In the data rows, zero lies at 7.5, halfway between 7 and 8.
Here are some numbered points:
(8, 7, 6, 6, 8, 8, 9, 8, 9, 9, 9, 6) 0
(8, 7, 8, 6, 7, 8, 5, 5, 6, 6, 8, 8) 1
(9, 10, 11, 6, 8, 6, 2, 6, 5, 8, 5, 5) 2
(5, 6, 5, 7, 9, 10, 8, 12, 7, 7, 7, 8) 3
(6, 7, 7, 9, 8, 8, 10, 8, 8, 8, 6, 10) 4
(7, 6, 7, 8, 5, 8, 9, 8, 10, 8, 7, 7) 5
(8, 7, 7, 7, 6, 7, 8, 8, 7, 9, 8, 9) 6
(7, 8, 8, 8, 10, 5, 8, 7, 10, 10, 8, 7) 7
(7, 9, 4, 8, 9, 10, 8, 7, 7, 8, 6, 9) 8
(4, 5, 6, 8, 9, 9, 15, 9, 11, 6, 9, 8) 9
(6, 10, 8, 9, 7, 4, 4, 8, 4, 7, 5, 9) 10
(8, 8, 7, 7, 7, 7, 7, 7, 7, 8, 8, 7) 11
(7, 7, 5, 7, 10, 7, 11, 9, 9, 9, 7, 9) 12
(7, 8, 8, 7, 8, 9, 9, 10, 9, 8, 6, 9) 13
(9, 8, 9, 6, 7, 6, 8, 7, 10, 13, 9, 7) 14
(10, 8, 9, 6, 6, 6, 10, 8, 11, 8, 11, 6) 15
(3, 3, 5, 8, 10, 9, 14, 13, 10, 8, 6, 12) 16
(6, 6, 4, 9, 8, 9, 9, 10, 8, 8, 7, 9) 17
(7, 6, 7, 7, 6, 7, 8, 8, 8, 8, 8, 7) 18
(6, 8, 1, 9, 8, 8, 6, 13, 9, 9, 4, 10) 19
(1, 5, 5, 8, 9, 6, 15, 15, 15, 11, 8, 11) 20
(4, 6, 4, 7, 5, 7, 8, 8, 6, 8, 8, 11) 21
(6, 7, 8, 7, 7, 7, 6, 7, 6, 7, 7, 8) 22
(10, 11, 10, 5, 8, 7, 2, 5, 5, 9, 7, 5) 23
(10, 8, 9, 7, 10, 7, 6, 4, 8, 7, 9, 6) 24
(9, 5, 9, 7, 7, 8, 12, 2, 15, 8, 11, 3) 25
(9, 12, 11, 6, 10, 7, 0, 3, 5, 8, 4, 3) 26
(7, 5, 8, 7, 6, 9, 12, 8, 10, 6, 8, 8) 27
(8, 7, 4, 8, 4, 7, 10, 9, 9, 9, 6, 9) 28
(6, 8, 8, 10, 4, 8, 8, 5, 8, 6, 8, 4) 29
(7, 9, 9, 8, 7, 7, 5, 6, 5, 7, 7, 7) 30
(7, 6, 7, 9, 9, 7, 9, 7, 11, 8, 7, 8) 31
(3, 10, 4, 11, 3, 3, 5, 10, 3, 8, 6, 10) 32
(8, 10, 10, 7, 7, 4, 3, 6, 4, 7, 7, 7) 33
(6, 7, 5, 9, 9, 6, 12, 10, 10, 10, 5, 9) 34
New points follow, each followed by the numbers of its five nearest points above by angle, seen from the average point of the numbered points, nearest first.
(8, 6, 8, 8, 8, 7, 10, 8, 12, 6, 8, 4) 25 15 31 27 5
(7, 7, 7, 7, 9, 8, 9, 8, 12, 8, 8, 8) 31 25 9 20 12
(7, 7, 5, 6, 7, 8, 9, 9, 5, 8, 7, 9) 21 3 6 17 8
(5, 6, 5, 9, 9, 9, 11, 10, 8, 8, 7, 11) 16 17 4 12 20
(8, 8, 10, 8, 7, 8, 6, 6, 5, 7, 8, 7) 30 1 33 2 22
(6, 7, 6, 8, 5, 9, 5, 8, 6, 6, 6, 8) 22 1 30 32 10
(9, 8, 7, 8, 6, 7, 7, 7, 5, 7, 8, 9) 11 1 6 30 33
(9, 7, 6, 7, 10, 8, 9, 9, 12, 10, 7, 5) 0 31 7 25 12
(9, 6, 8, 7, 8, 8, 9, 7, 9, 6, 8, 6) 25 27 24 15 0
(3, 8, 8, 8, 8, 8, 9, 9, 9, 6, 7, 8) 9 16 20 3 4
(9, 8, 8, 6, 8, 9, 6, 6, 8, 7, 8, 6) 24 23 1 11 26
(3, 6, 4, 9, 9, 7, 11, 11, 7, 8, 6, 12) 16 17 4 34 20
(10, 10, 11, 8, 7, 8, 0, 4, 3, 6, 6, 6) 30 2 23 26 33
(6, 9, 11, 8, 8, 4, 7, 7, 4, 6, 8, 8) 33 30 10 22 2
(7, 6, 5, 9, 7, 9, 10, 7, 9, 7, 9, 8) 9 27 17 5 25
